One turning vector, and how many ticks it has turned
The counts run from 0 to 1060.
[ 91 167 153 136 130 142 139 137 122 135 118 148  89 140 104 159 172 127
  81 122  83 116 159 152 145 155 136 105 102 113  99 154 142 150 126 107
 114 149 122 109  60 111 135 107 164 159  83 168 123 104 137 138  97 138
  76 142 168 128 156 181  65  79 124 107  96 108 156 134 178 119 118 122
 157 133 142 119 107 118 132 105 119 174 160]
1050
[ 75 178 157 130 155 169 114 171 102 152 132 142 148 130 110 171 117 110
 126 126 129 180 160 117  89 174 141 146 117  98 103 113 138 119 106 161
 125  99 149  88  77 113 112 120 152 107 148 149 145  95 128 159 138 172
 114 151 109 131 188 140 109 119  92 160 108 139  86 132 158 155 119 171
 120 129 128 117 125 153 134 127 157 127  89]
154
[125 152 164 139 161 154  98 112 126 146 109 118 138 106 117 131 148  93
 103 158 110 112 156 129 143 188 132 105 111 102 152 153 104 147  87 115
 132 158 135  73  87  92 160 114 114  97  62 150 118  82 147 158 135 158
 108 117 128 117 169 136 109 108  93 122 129 103 137 129 152 110 148 116
 148 139 136 102 113 103 105 116 131 162 172]
625
[ 89 162 146  88 175 166 145 120 138 104  87 106 175 148 149 136 124 138
 166 132 140 152 164 126 128 159 170 136 137  85 120 108 151 154 132 175
 113 170 146 117 123 115 151 156 141  97 108 121 111  67 167 171 148 157
 117 105 130 116 178 137 158 101  90 102 134 141  67 149 146 173 105 117
 146 149 133 155 141 129 109 131 138 162 116]
883
[149 160 161 103 152 156 133 118 127 137 111 128 154 137 129 154 138 119
 148 153 122 112 136 162 138 147 131 120 100  85 110 134 148 148 137 147
 137 144 141 130 154 150 153 134 144  90  96 140 120  56 172 223 143 134
 101  69 147 117 187 152 133  97  77 127 147 123  86 141 152 138 134  94
 123 162 138 147 150 139 119 110 140 165 139]
603
[132 176 153 122 139 136 116 150 103 113 117 177 109 137  92 146 103 127
  99 102  97 150 156 127 125 157 107 121 123 131  97 157 150 128 111 165
 137  93 140  92  74 176 134 103 193 107 115 125 166  78 124 119 150 176
  77 115 115 157 159 153 115  99  91 145 129 128 115 145 165  86 126 131
 147 134 155 102 155 144 114 131 137 132 147]
43
[127 169 106 120 112 137 109 150 141 147 137 150 128 118 127 148 169  99
 108 130  82  94 146 159 143 155 147 122 112 140 127 146 123 159 137  83
 114 155  77 131  91 108 149  94 145 135  75 189 121 111 144 150 144 135
  93 127 152 104 167 153  88  60 128 102  95 126 142 131 148  91 125 102
 111 131 142 135 101 118  84 108 120 165 148]
669
[149 143 117 111 145  79 135 149 129 111  82 151 134  90 120 160 114 107
 102 132  91 106 160 140 127 174 165 155  97 141  91 125 112 123 124 115
 123 145  88 118 120 175 182 112 180 105 141 167 147 109 114 187 167 157
  94 108 113 119 140 121 136  93 115 164  99 113  89 160 148 134 146 126
 108 106 118 151 139 140 115 142 173 152 150]
280
[ 71 119 155 136 115 171 115 104 135 108 119 195 140 158 134 123 140 136
 119 126 133 123 131 161 103 127 125 123 143 112 114 144 178 150 106 117
 113 162 138 157  96 147 136 143 181 109  95 165 122  98 155 167 141 132
  85 108 145 133 175 158 139  63 117 105 147 148 110 150 158  81 125 114
 149 150 152 162 121 135 126 113 152 183 156]
319
[147 148 114 112 115 125  91 106 135 107  91 178 170  88 126 160 132 150
  88 146  90 105 140 155 135 178 137 132  90 105 159 126 112 122  99 162
 112 114 123 137 127 169 161 117 181  77 130 173 135 101  94 172 120 141
 110 144 134 122 144 132 157  45 112 149 123 135 157 135 126 110 159 122
 133 129 123 132 140  85 112  93 153 196 133]
692
[102 153 161  79 117 130 139 136 140 119 113 189 130 109 150 144 113 129
 150 150  99 150 189 124 155 155 169 142  84 157 138 106 117 121 157 161
  75 117  71 106  96 143 145 116 183 105 122 157 138 121 135 137 166 139
  86 106 119 116 185 131 139  70 103 139 115 130 132 157 110  80  90 160
 148 148 134 131 156  93 124 134 123 153 136]
738
[156 167 159 115 168 145 151 114  93 129 113 118 137 120 126 153 125 107
 138 158 113 115 156 172 156 142 141 123  88 100 119 108 134 131 131 160
 135 133 121 122 126 149 177 114 133  93  98 149 130  70 148 224 147 136
  93  96 119 113 156 139 140 117  77 150 138 128  85 149 144 147 151 122
 131 172 123 145 157 147 127 113 154 170 146]
604
[116 181 110  96 122 139 147 146 149 112 107 122 104 140 133 132 108 126
 117 137 109 129 171 108 126 152 167 152 149 108 111  98 148 143 126 141
 131 120 121 136  82 146 155 141 166 125  87 126 136  89 128 102 154 147
  78 113 124  99 175 112 119  99  89  79 107 126  91 137 192 122 118 117
 168 141 183 152  84 154  96 154 110 139 186]
469
[131 191 116 107 186 133 153 145 113 124 107 101 143 132 120 146 164 108
 118 111  73  96 153 135 151 177 177 110 130 109 101 150 118 179 123 137
 135 135 111  94  97 119 148 127 144 141  88 166 105  89 128 175 118 166
 101 149 136 134 151 153 103 100 137 135 102 145 107 109 155 184 151  94
 132 122 144 126 130 143  96 103 147 147 126]
953
[105 157 157 125 140 132 145 128 119  95 114 144 125 139 110 138 123 157
 125 104 105 144 133 137 122 145 141 137 122 100  97 109 171 167  99 148
 121 142 173 109  62 156 171 165 178 110 118 111 136  70 142  87 154 152
 108 116 164 148 154 150 133 100  92 100 115 136 113 123 176 144 112 142
 185 110 186 146 128 148 124 107 151 150 170]
751
[130 192  92  87 104 143 148 149 152 135 114 124 121 103 141 159 144 114
  98 164  86 117 169 135 131 167 188 122  90  98 120  91 112 122 122 141
 104 107  95 128  83  98 146 126 151 128 102 187 113 147 110 144 106 123
 104 168 125  81 161 137 105  83 110 100  86 143 153 134 163 152 109 139
 135 155 127 141  93 100 119 116 132 161 119]
539
[ 99 159 113 111 156 105 116 156 160 160 112 111 108  93  92 168 116 100
 107 136  97 132 158 100 119 171 159 130 104 129 110  91 139 117 119 105
 126 139 146  91  93 117 170 125 152  98 111 136 124 110 108 116 183 166
 104 118 115  96 159 105 106  98  86 107 104  97 106 151 181 163 124 150
 122  97 148 158  90 143  99 148 141 115 180]
99
[151 187 162  86 146 112 168 109 147 139  91 132 119 111 109 146 119 147
 109 137  84  89 145 125 151 176 156 121  95  98 102 120 129 133 113 161
 115 106 141  94 134 164 164 156 193 102 132 139 101  93 107 154 106 121
  92 109 165 133 138 152 145  71 113  99 136 126 150 122 165 138 114 140
 171 149 133 113 138 123 116 127 165 195 147]
171
[108 171 119 127 118 177  43 146  97 150 117 186 157 125 110 176 142 102
  87 149 101 163 135 172 114 160 116  99  99  95 151 118 139 114 106 136
 114  93 137 119 106 125 123 110 143  85 108 155 130 103 131 153 102 146
 105 153 130 126 170 171 111  91  94 103 130 135 151 156 139 103 122 135
 117 154 124 125 123 110 127 103 132 170 103]
113
[ 88 180 176  72 137 138 132 133 143 125 110 189 123 126 127 131 126 121
 134 140 112 133 160 103 129 144 143 138 133 178 131 120 148 118 166 140
 105 114 103 123 115 145 125 136 181 115  95 139 134 111 135 113 183 133
  77  98  88 135 203 153 125  61 100 107 156 131 120 161 146  69 100 133
 154 131 151 139 132 114 112 146 136 146 150]
598
[ 59 167 176 104 160 120 139 119 131 101 100 161 126 131 114 158 154 152
 144 108 106 164 140 138 152 123 146 115 125 123 125 130 175 166 147 147
  80 134 143 128 104 132 148 149 169 135 125 133 138  99 132 111 141 146
 109 137 137 149 153 176 116  52 116 106 127 142 118 155 145 145  85 155
 180 109 148 130 146 142 133 101 135 160 144]
500
[168 187 137  84 160  77 143 130 138 125  82 127 112  75 146 146 128 140
  86 152  99 106 144 125 136 173 175 140  97 124 138  85 142 121 151 134
 121 118 130 130 135 167 191 147 177 117 106 143 126 111 101 140 173 127
  84 114 115 116 149 134 144  71 101 109 112 120 129 138 144 148 155 106
 155 105 148 168 125 141 107 117 165 139 185]
650
[ 87 199 178 118 157 145 140 121 102 159 130 155 109  92 115 171 165 107
  75 147 125 128 144 150 134 152 129 135  88 120 143 107 152 113 133 117
  93 104 113 113  94  95 142 116 154 135  98 189 153 138 124 152 150 132
 102 150 102 125 167 175  91 117  98 127 124 114 144 149 140 127 142 146
 140 146 126 135 112 123 159  86 177 149 138]
778
[131 193 157 119 169 148 129 116  85 105 107 149 141 110 132 154 165 112
  85 136 135 122 122 194 122 129 120 131  98  80 112 114 159 138 116 161
 157 125 149 142 136 142 150 123 136 122 108 148 151  81 127 188 106 127
  85 121 127 149 163 184 124 113  83 113 124 126 112 125 167 137 147 110
 151 152 145 128 137 166 156  85 168 172 148]
223
[103 136 146 122 116 171  72 104 114 131 103 186 148 154 111 160 129 137
 115 142 132 148 144 131 113 168 104 114 132  83 143 160 158 123  89 127
 113 137 175 127 119 141 133 113 157  96 114 150 122  72 141 175 137 153
 111 122 113 129 188 144 117  60  95 132 162 137 130 143 142 100 141 136
 121 164 126 108 119 130 134  99 133 152 136]
873
[ 64 130 176 136 128 166 125 135 130 105 108 161 144 134 139 136 133  95
 130 138 147 118 143 154  86 122 139 174 105 120  82 118 169 154 108 137
 114 185 131 141 116 116 136 141 155 117 149 171 128 112 153 176 131 114
  82  84 152 125 177 154 137  93 104 122 114 116  93 129 167 102 110 128
 131 124 127 129 111 140 157 141 168 173 177]
178
[169 183 142 130 166  99  97 125  94 146 138 141 155 125 110 136 146  85
 118 128  98  96 131 141 162 144 123 117 112 109 151 144 125 174 119 122
 158 120 128 141 105 147 171  84 114  99  66 146 126  92 102 179 161 135
  95 131 120 138 145 147 109 104 102 170 113 103  97 122 146 135 150 115
 120 120 158 151 118 141 112  76 158 156 164]
94
[ 68 155 128 114 147 133  82 162 121 108  79 178 150 102 100 209 151 100
 129 122 120 140 146 109  99 166 144 116 117 130 132 129 173 129 130  95
 101 159 149 108 101 114 153 104 172 115 131 158 129  98 134 122 154 191
 122 122  95 113 178 147 101  63 109 132 120 130 113 161 124 168 122 147
 114 112 112 108 135 167 139 131 154 112 124]
251
[101 160 153 127 162 148 140 134 135 157 137 151 123 148 121 136 159 104
 138 122 112 103 162 136 126 149 149 133 115 139  91 139 153 163 139  97
 123 169  98 112  98 106 149 111 159 125  67 173 121  97 178 162 181 133
 103  90 139 104 195 136  93 105  89 120 121 110  97 153 158  82 109 103
 113 147 142 143 102 115 120 134 129 148 151]
48
[ 85 170 122 110 150 179 139 150 117  85  97 152 150 156 122 144 134  91
 130 115 128 122 144 161 105 127 142 134 126 119  73 115 187 152 113 158
 111 160 118 120 109 128 137 145 171 114 135 154 129  97 153 162 135 152
 108 101 136 110 162 175 138  94 100 104 139 141  83 160 156 145  89 101
 120 152 110 150 146 141 131 128 169 160 116]
982
[ 98 144 171 120 177 164 100 131 103 109 122 152 175 130 132 156 152 115
 141 127 144 133 138 181 132 144 118 122  99  88 142  98 172 163 129 162
 117 139 149 151 115 113 148 133 119  75 104 143 142  79 141 188 164 147
 118 117 134 128 170 172 135 102  79 142 143 139 101 143 140 136 125 124
 126 131 131 158 137 136 142  74 166 162 127]
504
[134 162 143 122 130 164  89 134 118 110 137 153 149 155 128  88 120  82
  94 132 133 115 141 149 144 146 113 150 139 121 140 132 141 162  67 139
 141 127 116 131  76 126 166 104 114  92  46 144 143 115 110 154 167 127
  95 140 111 129 171 152 137 127 104 133 111 114 106 150 169  76 117 109
 125 120 155 162  97 102 120 108 153 171 185]
896
[ 77 148 110 126 105 156 101 151 124 137 116 150 125 127 130 154 146 118
  92 151 112 145 150 131 101 174 152 131 132  79 125  95 170 133 101 127
 110 106 141 135  62 101 124 128 159 117 120 189 116 132 103 131 137 151
 103 173 123  93 173 116 108 106 119 123  85 153 148 129 180 152 139 154
 135 150 141 152  78 143 141 102 156 143 122]
819
[144 172 180 118 136 123 172 134  95 117 131 115 138  70 137 135 145 109
 139 166  94 108 143 164 132 130 178 131  71 106 115  79 123 153 118 142
 116 120 119 132  80 114 166 153 148 125 147 159 133 110 116 152 125 126
 109 130 166 110 138 155 144 111 109 135  96 144 133 108 146 150 135 141
 172 104 130 152 140 134 127 105 186 179 142]
127
[113 170 162 113 110 129 134 136 115 127 129 161 161  81 143 141 134 103
  92 160 126 123 134 160 102 133 141 166  68  93 118  80 139 132 107 148
 104 119 122 154  99 119 164 132 170 102 160 192 148 143  96 158 125  99
 103 145 141 129 157 153 140  94 106 134 102 134 115 121 149 134 124 146
 126 119 126 165 100 125 159  91 210 182 134]
408
[129 193 162  85 146 139 130 122 141 122  91 139 136  97 171 128 124 124
 100 163  90 133 173 126 158 172 166 126 107 113 155 134  79 122 144 175
 118  92  97 117 122 140 138 117 138 116  75 122 129 100 111 157  98 147
  71 145 121 139 171 175 155  74 123 121 121 131 135 125 142 103 131 138
 180 137 144 105 132 119 112 140 118 177 161]
215
[ 82 148 114 137 107 186 123 166 125 106 131 147 123 142 123 121 124 108
 107 122 103 123 168 132  94 143 156 132 144 130  92 121 164 150  93 133
 131 122 106 130  31 102 127 128 174 125 119 170 155 111 134 110 150 164
  78 151 131  99 180 132 105 120 116 117  93 157 111 136 179  89 127 127
 159 131 148 150  82 137 119 134 130 144 164]
568
[155 179 125 106 112 103 142 171 132 114 104 189 144  91 156 155 108 112
  99 116 115 114 150 151 120 164 163 171  85 127 101  92 133 137 124 146
 104 125 109 122 117 154 178 136 200 109 135 183 132 156 108 131 129 124
 113 137 152 136 142 158 152  76 131 130  96 128 133 121 128 144  99 134
 143 114 132 152 151 103 132  97 182 181 109]
410
[ 78 121 143 116 149 150  71 115 159 141  99 173 184 142 130 176 123 137
 143 122 136 184 164 107 102 173 135 149 130  85 128 147 128 127 121 145
 102 164 156 112 131 138 139 107 152  88 113 149 124  77 147 182 150 169
 117 127 106 132 197 129 118  61 100 145 124 130  82 147 120 138 119 146
 100 141 133 120 123 120 126 127 119 139 100]
1013
[115 161 135  81 126 153  87 124 146 145 128 160 154 125 147 119 108 117
 125 186 125 120 147  82  98 167 127 147 128 106 157  95 154 128 120 143
 140  94 144 141 136 134 115 134 136  70 117 157 105 107 111 172 163 127
  92 113 108  91 209 114 147  92  87 125 144 142 120 119 167 119 124 145
 112 168 138 146  83 121 115 126 157 144 146]
166
[100 159 132 125 152  90 122 129 147 139 116 137 142  95  94 180 159 109
 115 113  95 123 165 151 158 143 165 128 102 146 116 156 112 140 138 104
  95 162  86 123 107 127 171  71 153 139  94 175 134 115 121 172 148 167
 110 136 111 135 152 164  79  57 120 151 108 116 100 180 136 151 123 138
  98 101 120 146 131 139 109 123 154 143 128]
530
[133 178 189 118 117 145 125 117 113 122 112 181 156  77 148 157 120 101
 145 170 113 144 168 150 139 150 155 138  69 110 139 113  82 111 131 144
  96 126 106  95 114 131 143 107 147 122 101 176 148 102 127 159 124 132
 112 101 113 129 169 148 134  81  89 153 114 120 131 125  87  77 127 153
 155 134 120 103 152 105 137 116 140 177 130]
736
[113 155 119 128 115 153  83 161 133 141 133 165 133 132 130 146 151  79
  93 141  85 105 160 152 130 162 142 132 107 162 131 134 128 155 133 100
 121 133  79 126  78 100 129 108 150 102  79 185 117 116 144 144 149 138
  77 147 148  94 183 152  97  95 107 109 103 131 150 148 172  76 123 109
 108 135 127 144  85  94  96 125 119 154 150]
668
